In the rows, zero is written as 128.
Each named move below is a turn or a mirror, shown by a few rows before and after it. Which moves, in which order, take the first row of each later pair to the second? The first pair is answered.
ziki:
110 126 154 139 119 120 125 63 116 131 => 121 146 132 103 67 121 127 119 116 112
125 122 134 96 130 117 129 91 130 124 => 127 130 129 85 119 115 132 105 130 120
121 139 128 130 129 135 132 125 115 135 => 121 138 130 130 128 135 135 123 120 136
Mozut:
124 150 136 129 168 145 138 99 100 138 => 120 151 144 125 143 133 133 83 100 117
114 116 135 145 129 139 147 93 108 145 => 110 111 138 142 108 132 144 89 111 133
148 97 127 159 142 136 124 183 126 156 => 143 117 135 166 160 146 129 164 100 168
131 109 126 127 133 131 129 159 137 136 => 129 118 126 133 149 139 130 153 125 148
Kab:
134 151 128 127 130 133 131 111 101 135 => 134 152 127 120 131 132 131 114 102 132
129 104 124 140 187 141 139 127 123 156 => 135 107 116 128 191 140 136 127 125 145
113 117 151 166 77 124 131 137 113 129 => 134 132 113 87 100 114 119 125 148 83
Nutu:
143 126 105 117 172 128 140 173 141 148 => 143 96 113 132 158 116 137 176 155 143
119 87 159 186 160 145 140 101 118 163 => 122 69 161 181 110 119 130 82 144 121
175 196 89 97 169 159 126 141 139 152 => 172 150 104 155 187 158 133 162 149 190
115 144 146 144 110 138 126 102 91 137 => 115 138 149 152 112 135 127 102 93 138
Pairs:
Each pair is two moves apart.
137 106 94 124 92 96 113 151 138 88 => 146 138 79 93 123 114 118 162 127 101 -> Nutu, Mozut
152 115 129 100 175 114 120 80 150 140 => 134 119 159 151 89 127 140 154 101 179 -> ziki, Kab
139 148 118 117 139 134 133 142 126 121 => 139 119 130 143 151 129 128 126 133 132 -> ziki, Nutu
125 126 121 131 155 127 119 135 147 128 => 121 112 131 148 127 119 120 130 151 122 -> Kab, Nutu
138 136 117 128 173 141 134 129 115 152 => 137 120 116 137 147 137 136 166 121 154 -> ziki, Nutu
150 127 91 94 160 121 133 144 154 132 => 146 106 102 112 174 120 132 132 162 141 -> ziki, Nutu
117 105 141 124 155 119 115 68 134 102 => 125 167 112 71 132 138 128 145 106 111 -> ziki, Nutu
137 109 124 123 198 140 123 171 121 184 => 139 76 123 133 144 124 120 198 140 170 -> ziki, Nutu
134 99 116 148 167 128 123 145 151 153 => 133 88 123 151 158 121 122 139 160 149 -> Nutu, Mozut
121 137 144 138 176 143 121 73 129 132 => 128 153 117 91 89 137 122 168 138 110 -> Nutu, ziki
111 143 162 137 73 138 117 102 132 98 => 118 183 143 99 117 154 124 104 116 108 -> Kab, Nutu
121 144 111 128 75 114 131 157 139 124 => 118 114 129 174 148 121 127 110 144 156 -> Mozut, ziki
158 149 108 135 154 148 127 167 115 148 => 156 96 123 176 152 135 123 149 138 146 -> ziki, Nutu
118 96 122 159 142 121 150 176 143 135 => 117 122 119 146 137 130 153 188 124 138 -> Mozut, ziki
149 168 104 66 110 110 116 115 140 86 => 147 131 122 103 152 103 108 58 154 94 -> ziki, Mozut
155 128 100 107 154 142 103 152 126 132 => 148 128 111 133 171 149 110 145 114 153 -> Nutu, Mozut
114 149 149 152 122 137 138 116 89 141 => 127 157 124 116 174 139 140 120 108 144 -> Kab, Nutu
130 145 138 116 136 153 142 155 127 141 => 132 141 138 112 161 152 135 133 134 136 -> ziki, Kab
134 83 132 162 142 107 137 140 165 136 => 136 143 113 88 118 104 127 114 151 86 -> Nutu, Nutu
127 131 127 112 121 124 126 93 132 104 => 126 146 120 102 127 128 122 100 124 105 -> Nutu, Mozut
128 108 134 144 136 119 125 102 139 120 => 125 115 144 153 122 124 125 100 124 121 -> Nutu, Kab
143 119 107 177 107 127 124 174 99 143 => 136 95 121 198 123 117 115 124 114 132 -> Nutu, ziki
142 176 89 83 93 132 126 164 117 145 => 139 121 108 147 117 132 132 191 128 190 -> Nutu, Nutu
126 124 136 119 163 140 117 148 119 123 => 127 96 139 129 140 126 109 142 137 111 -> Nutu, Nutu
122 127 162 151 119 119 164 120 119 139 => 135 146 135 96 114 114 156 139 141 109 -> ziki, Kab
140 102 121 138 196 127 151 111 177 128 => 141 129 108 110 106 131 156 205 160 125 -> Kab, ziki
107 141 126 130 158 139 128 137 125 157 => 110 116 126 141 158 128 124 141 147 155 -> Kab, Nutu
122 157 142 145 163 149 129 119 93 155 => 129 174 132 119 113 146 126 143 92 131 -> ziki, Mozut
136 89 122 143 115 139 136 208 133 150 => 123 129 137 159 153 166 144 163 77 173 -> Mozut, Mozut
130 148 125 80 85 108 118 93 143 75 => 107 178 155 148 108 151 145 116 70 158 -> Nutu, Kab
118 115 125 138 116 118 103 123 139 124 => 110 128 128 143 104 123 109 123 122 128 -> Nutu, Kab
130 127 145 151 54 109 126 186 124 151 => 149 180 104 68 119 115 122 183 134 133 -> Kab, Nutu
147 130 105 114 193 128 135 131 142 142 => 150 115 103 120 171 130 139 172 143 146 -> ziki, Nutu
128 78 138 158 118 102 147 107 137 136 => 138 116 106 88 137 102 138 93 148 105 -> Kab, Nutu
135 99 124 112 95 124 128 129 125 98 => 126 124 136 135 97 141 139 133 88 124 -> Nutu, Kab
112 116 148 155 156 132 131 81 109 146 => 124 112 133 119 151 118 119 70 144 113 -> Nutu, Kab
112 165 148 96 72 130 132 111 109 101 => 109 116 166 143 139 124 131 60 135 121 -> Mozut, ziki
137 99 112 140 178 129 148 148 139 137 => 123 132 133 145 179 140 147 100 100 137 -> Mozut, Mozut
130 144 114 125 103 143 131 185 110 150 => 118 133 135 162 159 149 134 123 96 174 -> Mozut, ziki
143 89 144 151 102 100 135 154 151 128 => 139 98 148 164 143 115 144 163 130 167 -> Mozut, Mozut
114 155 147 139 159 138 126 88 98 138 => 113 173 137 117 102 140 130 142 91 127 -> ziki, Kab
118 158 111 116 201 149 156 124 118 180 => 121 120 115 137 163 144 159 185 134 194 -> ziki, Nutu
131 129 112 111 102 121 130 166 136 120 => 126 101 138 163 144 124 132 119 133 144 -> Kab, ziki
130 149 114 100 96 134 126 152 117 130 => 128 126 123 121 158 134 120 86 130 134 -> ziki, Kab
127 128 133 123 110 109 99 105 135 109 => 122 146 144 144 114 126 111 111 100 138 -> Nutu, Kab
123 119 141 154 105 93 100 121 155 153 => 128 170 123 104 107 102 99 109 135 132 -> Nutu, Nutu
130 128 132 141 101 111 106 147 142 132 => 133 126 134 132 113 108 101 114 139 119 -> ziki, Nutu
144 109 126 107 107 108 118 79 163 112 => 144 157 111 72 121 125 122 91 139 113 -> ziki, Nutu
120 126 132 124 134 126 124 103 148 119 => 119 129 142 134 118 125 128 107 137 116 -> Kab, Nutu
123 144 129 114 109 139 141 125 126 121 => 120 132 136 134 129 146 146 137 121 146 -> Nutu, Nutu
119 127 137 138 102 119 127 129 133 127 => 119 132 134 133 106 124 125 115 129 121 -> ziki, Nutu
101 140 138 143 89 110 121 171 128 131 => 116 134 118 108 156 103 106 113 165 106 -> ziki, Kab
135 98 128 145 124 116 120 128 158 126 => 142 105 113 118 126 119 119 136 164 113 -> Nutu, Mozut
133 101 120 140 179 123 127 123 152 140 => 141 133 101 111 157 135 136 176 140 143 -> ziki, Mozut
118 96 140 139 123 104 125 98 140 112 => 121 129 124 104 110 107 126 102 133 93 -> Nutu, ziki
127 185 102 92 141 154 128 179 118 161 => 115 205 120 92 121 149 126 137 95 144 -> Mozut, Mozut
138 117 121 123 180 127 124 99 147 126 => 132 93 143 161 136 117 123 95 145 123 -> Kab, Nutu
139 160 104 74 113 128 118 147 133 96 => 125 156 130 138 136 154 135 172 87 161 -> Nutu, Kab
129 144 126 98 138 118 127 61 121 95 => 114 135 158 156 84 128 145 104 83 132 -> ziki, Kab
121 157 122 109 66 132 145 120 120 107 => 122 143 132 126 129 128 139 57 135 109 -> ziki, Kab
134 98 133 139 76 109 128 153 139 115 => 145 121 114 106 92 114 121 171 138 111 -> Nutu, Mozut
